Look-ups in named tables: a row name and a column name give one cell, copied from the table.

bozubu:
columns: darepat, goz, sos, tok, rezop
vuf: [197, 144, 139, 181, 152]
zepalu: [1, 143, 182, 163, 185]
vamul: [222, 162, 132, 168, 187]
meb: [255, 183, 131, 163, 136]
dafav: [53, 172, 144, 163, 164]
lik: [174, 137, 152, 150, 223]
tif: [142, 151, 137, 110, 169]
dab: [91, 159, 195, 139, 180]

darepat of dafav is 53
tok of dab is 139
goz of vuf is 144
tok of lik is 150
darepat of tif is 142
tok of zepalu is 163
rezop of dafav is 164
rezop of vamul is 187
darepat of lik is 174
darepat of vuf is 197
rezop of meb is 136
sos of lik is 152
sos of dafav is 144
goz of zepalu is 143

Table levasig
         siro  ridek  zoni  radel  lib
vav       359    349   329    332  354
seno      362    348   322    331  351
davazet   374    112   277    215  335
tavaf     351    344   324    330  330
zik       573    241   374    259  642
gez       364    357   326    331  344
sufatar   484     40     8    549  853

What is the siro of tavaf in levasig? 351
What is the zoni of tavaf in levasig? 324
What is the radel of seno in levasig? 331
What is the radel of gez in levasig? 331
What is the radel of davazet in levasig? 215
What is the zoni of vav in levasig? 329
What is the lib of sufatar in levasig? 853
What is the ridek of gez in levasig? 357
What is the ridek of vav in levasig? 349
What is the lib of tavaf in levasig? 330
What is the ridek of davazet in levasig? 112
What is the siro of vav in levasig? 359
What is the zoni of seno in levasig? 322
What is the lib of zik in levasig? 642
What is the radel of tavaf in levasig? 330
What is the lib of davazet in levasig? 335
What is the siro of sufatar in levasig? 484

mel.tsv
	kiloza	fas	gozo	zez	dek	vora	mozuma
nupo	46.904	50.234	49.599	63.923	21.274	38.385	46.189
kebufoz	44.981	44.075	45.709	45.016	56.735	65.400	34.209
zati	47.980	44.096	45.810	69.612	36.041	31.810	41.343
fafo	44.922	44.241	48.363	38.049	32.322	43.034	22.713
buf	48.080	40.391	46.780	79.583	40.339	38.567	43.436
nim	47.472	50.290	46.751	55.604	61.282	36.735	80.777
roriv	46.269	45.602	42.532	48.343	37.573	41.402	8.326
konazav	44.957	49.022	52.898	45.445	64.011	41.823	65.290
tufez	48.182	52.550	48.686	38.631	49.346	23.797	60.306
dun	56.939	55.833	55.476	26.586	53.179	56.802	49.102
sikogom	48.569	48.014	49.751	39.025	61.257	62.161	63.445
kamivo	46.036	46.478	46.792	54.842	39.846	62.171	31.373

fas of nim is 50.290
mozuma of kebufoz is 34.209
kiloza of zati is 47.980
vora of fafo is 43.034
zez of tufez is 38.631
zez of buf is 79.583
kiloza of tufez is 48.182
vora of buf is 38.567
vora of konazav is 41.823
fas of konazav is 49.022
gozo of kamivo is 46.792
gozo of buf is 46.780
zez of sikogom is 39.025
zez of konazav is 45.445
vora of kebufoz is 65.400

kad =
          fuvo    piri   batig
nore     5.759  77.857  37.522
zipa     9.364  69.783  36.651
gofur   32.420  59.589  59.784
sufer   18.236  50.269  32.306
nuge     3.309  67.390  21.043
kuduse  11.714  67.359  37.917
lofiri   7.282  66.656  28.339

piri of gofur = 59.589
piri of nore = 77.857
batig of nuge = 21.043
fuvo of nore = 5.759
fuvo of sufer = 18.236
fuvo of gofur = 32.420
batig of sufer = 32.306
piri of lofiri = 66.656
batig of zipa = 36.651
piri of sufer = 50.269
fuvo of kuduse = 11.714
batig of lofiri = 28.339
batig of gofur = 59.784
piri of kuduse = 67.359
batig of kuduse = 37.917
fuvo of nuge = 3.309

gefuzu
columns: ginoza, gekipas, gudo, komef, loto, mudo, los, sanu, nitages, biturud
vitukot: [563, 828, 418, 559, 875, 785, 434, 530, 878, 655]
dumava: [318, 279, 425, 748, 780, 366, 306, 240, 623, 284]
vikerik: [341, 297, 600, 719, 337, 569, 439, 715, 823, 870]
gug: [437, 629, 799, 627, 775, 635, 208, 655, 203, 736]
damun: [425, 655, 784, 471, 764, 311, 242, 433, 742, 269]
rus: [710, 834, 888, 266, 450, 814, 829, 832, 606, 414]
nuka: [679, 325, 762, 553, 380, 432, 467, 379, 203, 464]
zegofo: [472, 701, 734, 536, 330, 279, 474, 382, 822, 675]
rulepon: [208, 705, 211, 503, 863, 674, 745, 765, 543, 820]
botuvaf: [416, 821, 382, 293, 283, 681, 627, 724, 392, 354]
fofufog: [597, 595, 223, 209, 268, 258, 751, 542, 380, 262]
kuvak: [647, 486, 803, 793, 416, 245, 709, 610, 341, 337]

What is the gekipas of nuka in gefuzu?
325
What is the gekipas of vitukot in gefuzu?
828
What is the los of rus in gefuzu?
829
What is the mudo of vitukot in gefuzu?
785
What is the mudo of botuvaf in gefuzu?
681
What is the biturud of zegofo in gefuzu?
675
What is the los of nuka in gefuzu?
467
What is the ginoza of damun in gefuzu?
425
What is the loto of botuvaf in gefuzu?
283
What is the gudo of fofufog in gefuzu?
223
What is the gekipas of damun in gefuzu?
655
What is the mudo of damun in gefuzu?
311
What is the los of vitukot in gefuzu?
434
What is the los of dumava in gefuzu?
306
What is the gudo of kuvak in gefuzu?
803
What is the gudo of botuvaf in gefuzu?
382
What is the ginoza of nuka in gefuzu?
679
What is the ginoza of zegofo in gefuzu?
472

senav
columns: tolasi, sena, libal, vitado, sigemu, kizup
turig: [52, 45, 28, 66, 19, 22]
karo: [46, 43, 51, 71, 20, 24]
tibino: [45, 45, 28, 61, 40, 25]
lizunoz: [45, 45, 28, 64, 40, 24]
zadovak: [45, 45, 28, 61, 40, 24]
toneri: [21, 45, 20, 65, 59, 24]
ramute: [45, 45, 22, 65, 40, 24]
dupemep: [46, 45, 48, 77, 18, 20]
disoluf: [45, 45, 28, 65, 40, 24]
fotolan: [21, 42, 37, 65, 55, 29]
notup: [45, 44, 46, 65, 30, 25]
kenoro: [39, 45, 28, 65, 48, 24]

What is the libal of disoluf in senav? 28
What is the tolasi of zadovak in senav? 45
What is the libal of toneri in senav? 20
What is the tolasi of ramute in senav? 45
What is the sigemu of dupemep in senav? 18
What is the sena of zadovak in senav? 45
What is the sigemu of lizunoz in senav? 40
What is the kizup of zadovak in senav? 24
What is the libal of turig in senav? 28
What is the vitado of tibino in senav? 61
What is the sena of notup in senav? 44
What is the vitado of notup in senav? 65
What is the sigemu of toneri in senav? 59
What is the kizup of lizunoz in senav? 24

Table gobane
,budug,losivu,mir,vive,supigub,vufeba,zababot,kur,kovugup
laniti,0.420,0.570,0.511,0.647,0.568,0.044,0.968,0.235,0.294
gezage,0.397,0.374,0.321,0.210,0.358,0.486,0.214,0.402,0.329
mal,0.508,0.333,0.383,0.383,0.414,0.433,0.392,0.462,0.493
mul,0.331,0.377,0.221,0.721,0.221,0.182,0.806,0.449,0.479
desiv,0.482,0.350,0.382,0.262,0.424,0.468,0.289,0.420,0.454
pofef,0.421,0.376,0.506,0.296,0.455,0.598,0.112,0.414,0.483
sigeza,0.505,0.241,0.217,0.427,0.247,0.431,0.411,0.581,0.522
riviva,0.347,0.291,0.322,0.322,0.261,0.640,0.063,0.499,0.556
lep,0.460,0.315,0.428,0.551,0.362,0.482,0.386,0.516,0.574
sofoli,0.326,0.482,0.445,0.587,0.413,0.284,0.635,0.377,0.356
kimada,0.323,0.452,0.438,0.341,0.417,0.461,0.284,0.350,0.345

mir of pofef = 0.506
supigub of lep = 0.362
losivu of desiv = 0.350
supigub of desiv = 0.424
kur of sigeza = 0.581
budug of lep = 0.460
kur of pofef = 0.414
vive of laniti = 0.647
vive of lep = 0.551
budug of mul = 0.331
mir of laniti = 0.511
kovugup of lep = 0.574
budug of laniti = 0.420
zababot of riviva = 0.063
kur of kimada = 0.350
kovugup of desiv = 0.454
zababot of sigeza = 0.411

zod:
|  | dusuzan | nek | sek | guzu | bazekoz | raror | dus |
|---|---|---|---|---|---|---|---|
| pimine | 48.810 | 23.839 | 74.077 | 50.813 | 47.041 | 58.206 | 48.948 |
| fuzoz | 51.037 | 60.983 | 49.530 | 54.986 | 62.698 | 27.897 | 55.612 |
| lusego | 48.552 | 42.817 | 68.573 | 47.772 | 36.702 | 55.398 | 51.741 |
| tazuze | 46.906 | 78.896 | 38.966 | 51.893 | 85.135 | 59.604 | 48.975 |
| vop | 50.069 | 30.691 | 67.756 | 51.455 | 42.819 | 50.558 | 54.038 |
| tusika | 58.742 | 25.215 | 60.149 | 51.771 | 40.467 | 63.887 | 49.607 |
| zogima | 48.374 | 80.856 | 37.908 | 50.236 | 66.018 | 56.610 | 53.382 |
| ruvegat | 57.657 | 43.599 | 41.234 | 56.621 | 62.066 | 61.812 | 53.173 |
| vuvazat | 59.987 | 66.849 | 34.800 | 48.781 | 54.230 | 77.546 | 51.627 |

dus of zogima is 53.382
guzu of lusego is 47.772
sek of fuzoz is 49.530
sek of tusika is 60.149
sek of zogima is 37.908
nek of zogima is 80.856
dus of lusego is 51.741
sek of lusego is 68.573
guzu of fuzoz is 54.986
nek of ruvegat is 43.599
nek of fuzoz is 60.983

